Some points:
[ -9  34  19 -21 -26 -30  62 -22 -35 -35 -13  -3 -26   2 -28 -17  -3 -19
  71   5 -11 -23   4 -15 -12   8   3 -45 -25 -12 -23   5   4  -5  -1  -5
  -4 -18  16 -22  -6 -16 -33 -22  -3]
[  15  -10   26   18    2   16    3  -31    6   24   -4    9   11  -27
    9   27  -19   10   22   -3    7  -41    7   20   28    6   21   22
  -18   23   20  -17   13    9  -17    7 -117  -16   11    6  -16   14
   25  -11  -46]
[ 22 -18  49  24  -1  12  37  43  28  35  10  15   3   0  17 -44  46  26
   5   9  17  19  -8  28   1  -3  18  19  -9  31  18  14  22  23  -3  19
  30  -4  12  17   5   6 -60  -8 -52]
[ 41   7 -19 -27  20 -36 -15  23  -8  -7  14 -13  55   3  75  33  10 -33
  -5   6 -21 -10   7 -23 -41  -3  12 -26  19 -17 -23  20 -13  43  16 -10
 -17   5   0 -25   2  -3 -20  13 -22]
[-11  10 -28  -6  26  65   5   3 -16  24  12   1 -25  35   3 -17   4 -33
   4  -3 -14 -19  15   1   6 -39 -27 -34  10  12  25  32 -19  -8  -7 -24
 -17   9   5 -20  33   3 -21  48  -1]
[  16   -4   29   14   -9   19   -1   26   28  -32 -127   16   12    7
   17   18   -3   13   25    9   16   10   13  -25   23    3   -7   16
    0   14    3   -1   24   16   10  -33   15    4    9    9    4   17
   17   51   21]
[  8 -10 -38  26 -18  20  19 -17  13  15 -14   4  10 -37  14   2 -20  19
   6 -10  16  -7  -9  11  14  -2  47 -42  62   6   0 -42  15   7  -8  15
  21 -31   1   0  73  22  -5 -29  27]
[  7   2 -35 -12 -30  24   0 -17 -57  13  -5  10  -5 -19  39   4 -39  44
  13 -26   7  29 -26   5  22   0  26  22 -23   5   1  53  20  15 -12  14
  19  63  11   1 -26  32   6 -24  13]
[ 13  11  38 -35 -21   1 -15  -2   8  15 -13  22  -4  10   7 -56   2  10
 -45 -13  -4 -26  19   9 -36  -2  20 -35   3  10 -17  14  28 -39   7  45
  -6  -2  -1 -33 -15   3  60  11  17]
[ 20 -15 -30  10 -52  25 -31  22   6  20 -19 -24  16 -19 -39  -5 -18 -27
  14  -8 -15  21  29  32  20 -16 -41 -13  -7 -30 -32 -11 -38   0  -4  32
   7  -2 -34  -6 -14 -23  -8 -13 -41]
[-20 -17   2 -19  15 -13 -10  -7  -7   0  -4 -28   2 -14  -4  -3  21 -32
 -11  29 -19  25  64   3   4 -33   0  23 -11  10  13   6  32  27 -30  21
   6 -20  28  23  -6  32   6 -34  55]
[  -1    2   17   -1   -8   14   11   -9    4   -3  -14   18  -11    5
    1  -15    8  -11  -23    1   -7  -13    4  -15  -10   -3   18   72
   10 -127   36    2  -28  -20    6  -15   -9    6   -8  -18   18    5
  -12  -18   -7]
[-27  -9 -17  29 -22 -40  20 -42 -21  45 -29 -16   3 -17  -9  14 -11 -25
 -10 -19 -15   6 -31 -21 -30 -34  23  27 -26  20  23 -37  -8  20 -30 -13
  36 -14 -31  -2 -30 -16  10  46 -21]
[ 23  -4   2 -54  -9 -31   7  15 -37  17  30  -6  29  29 -26  15 -11   8
   5   3  15 -50  15  12  54  23 -21  38  10  12  20   6 -11  38  25  -6
  41 -27 -28  30  24  -9  26   6   9]
[-41 -21 -40  -9 -12 -42 -12  -1  66 -14  22  10 -30   3   9 -18  26  -4
  -6  15 -27 -11   4 -12  69  23   7 -11  25  -4  -6  16  10  -4   4 -14
  -6  22  -8 -35 -16 -26  -4  18 -12]
[ 27  64  -2  28  -5 -36 -49  -3  16  27  25  11   2  32  -1  39  14 -30
  34  -3  37  26   5  25  20  -1  24 -12  -5  -4  27  -5  13 -51  -2  -1
  24  15  35  29   6   6  14   1   5]
[-14 -56  27   6  28 -31   7   4 -20  -6 -11 -27 -10  13 -26  33   9 -14
 -14   9  48 -20   1 -13 -12  12 -12 -24  17  -7  -5   3  -9 -12   1  46
 -14 101 -15  -2  24 -11 -10   4   0]
[-33  18 -43  21  19  35  -1  11 -23 -19  14 -35  -6   9   9 -30  30 -28
  19  16  18 -14  -4  -2 -24  30   1  55   8  -2 -44  18  20 -18  20  21
 -13 -10 -13  10  11  -5  18  32 -12]
[ 78  -4 -33  18  33  30  34 -20  32 -67  11   3  -4  12 -15   7   3   3
 -19 -14  16  19  -5  -4  14  -6  20   6 -29   6  15  -4 -15  34 -19  25
  14  -5   8   4 -18 -42  25  -9  10]
[  0 -18  48  16 -11  10   4 -56  25  -8  49  13  13 -17  18  15 -18  24
  26 -22  16  13 -21  25 -22 -17 -60   1  37 -40  -6  -6  23  25 -24  16
  16 -21  10   9 -29  17   5  48  24]
[  4  -7  -8  -9  46 -37 -38  26 -19 -21 -13 -15 -36 -35   1 -46 -13  -4
  -5 -59   3  -3  -9 -19 -12   8 -31 -28  -5 -16  21   4  10 -12 -18 -31
 -14 -27 -14  34  10 -13  -5 -13 -20]
[-42  42  31  12  36   0 -26 -23 -20 -24  -8 -15  75  15 -14 -24  14  31
 -38  -6  -4   2 -26  -3  48 -14   7 -19 -20  -2 -31  -8  -6 -10  -9 -11
 -10  -2 -11 -22   4  -3 -24 -11   0]
[ 14  22 -21  57  16 -32  -5  35 -20 -14   5  44 -12  -2 -34  23 -29  34
 -22  21 -39 -19  15  49 -39  11 -15  23  13   9 -12  27   1  -8   8 -17
 -19   7 -12 -17   3 -26 -30  11  41]
[ -6 -15   5 -47 -30  25 -23  -2  19 -10  -8 -28 -33  18   4  50   4  21
 -24   2  16 -19 -31  -7 -33 -27 -19  25  -4  20 -32 -10  33 -26 -23 -23
 -13 -24  -2 -27  11 -29 -30 -39   0]
[ 14 -56 -16   2  45   7  29 -17   8  35  -4  22  34   6  12  15  -4   8
  33 -10 -45  24 -16 -19   8   8 -29  15 -12  11  10 -12   0 -69  47   7
  22 -16  11   5 -19 -16  11 -27  15]
[-14  30  14 -32  25  13 -10  22  -4   1  24  -4 -25  28  -3 -31 -57   9
  -3  13   1  40  24 -18 -14  31   0  19  24  15  -2 -98  -5  26  24   2
 -14  27  18 -19 -21   0 -26  16   1]
[ 23   0 -25  -5 -38 -12 -14 -45   1 -15   8 -12 -14  19 -15 -21  32  42
 -24  33 -15 -11   7 -28 -25  16 -14 -21   4   9 -10   7 -44 -16  24 -21
 -17   8  -5  63  -2  58 -23  18 -14]
[-14  19  46 -15  17  37 -12  -1 -17 -18  25 -10 -22 -66 -24  43  16  -9
 -17  23 -24  36  12 -14  -9  34   7 -16  13  16   3  29 -18 -18  11 -26
  36  -2 -10 -19  20  -9  33  16 -37]
[-42  14 -16  20 -31   7  42  46  20  26  15   3  27  23 -18  13  12   7
   7   5  -1  38 -18 -20 -30   5 -17 -27   0 -10  23   3  -3  39  -1 -30
 -32  11  -5  23   5  -5  78 -34   5]
[-51 -24  14  -9  -3  13 -10  37  15 -28   1  36 -16 -23  25   5 -19 -37
 -10  -8  29 -26 -39  35  -4 -21  25  -5 -36  24 -10 -13 -67  -6  11  12
   7 -21  26   9 -31  36  -5 -21  31]
These points spread out most along one direction. Take the direction at right angles to it along which they spread out most. Go by this last direction. Where along it does each point below lie, from 0 to 99? The average is 50, and the first point in the table lies past the average. One standard deviation of the points above along it is 16.
[ 27  64  -2  28  -5 -36 -49  -3  16  27  25  11   2  32  -1  39  14 -30
  34  -3  37  26   5  25  20  -1  24 -12  -5  -4  27  -5  13 -51  -2  -1
  24  15  35  29   6   6  14   1   5] 27
[  15  -10   26   18    2   16    3  -31    6   24   -4    9   11  -27
    9   27  -19   10   22   -3    7  -41    7   20   28    6   21   22
  -18   23   20  -17   13    9  -17    7 -117  -16   11    6  -16   14
   25  -11  -46] 68
[ 23   0 -25  -5 -38 -12 -14 -45   1 -15   8 -12 -14  19 -15 -21  32  42
 -24  33 -15 -11   7 -28 -25  16 -14 -21   4   9 -10   7 -44 -16  24 -21
 -17   8  -5  63  -2  58 -23  18 -14] 44
[  -1    2   17   -1   -8   14   11   -9    4   -3  -14   18  -11    5
    1  -15    8  -11  -23    1   -7  -13    4  -15  -10   -3   18   72
   10 -127   36    2  -28  -20    6  -15   -9    6   -8  -18   18    5
  -12  -18   -7] 51
[-42  14 -16  20 -31   7  42  46  20  26  15   3  27  23 -18  13  12   7
   7   5  -1  38 -18 -20 -30   5 -17 -27   0 -10  23   3  -3  39  -1 -30
 -32  11  -5  23   5  -5  78 -34   5] 25
[ 22 -18  49  24  -1  12  37  43  28  35  10  15   3   0  17 -44  46  26
   5   9  17  19  -8  28   1  -3  18  19  -9  31  18  14  22  23  -3  19
  30  -4  12  17   5   6 -60  -8 -52] 53
[  8 -10 -38  26 -18  20  19 -17  13  15 -14   4  10 -37  14   2 -20  19
   6 -10  16  -7  -9  11  14  -2  47 -42  62   6   0 -42  15   7  -8  15
  21 -31   1   0  73  22  -5 -29  27] 53
[-41 -21 -40  -9 -12 -42 -12  -1  66 -14  22  10 -30   3   9 -18  26  -4
  -6  15 -27 -11   4 -12  69  23   7 -11  25  -4  -6  16  10  -4   4 -14
  -6  22  -8 -35 -16 -26  -4  18 -12] 44
[-14  19  46 -15  17  37 -12  -1 -17 -18  25 -10 -22 -66 -24  43  16  -9
 -17  23 -24  36  12 -14  -9  34   7 -16  13  16   3  29 -18 -18  11 -26
  36  -2 -10 -19  20  -9  33  16 -37] 43
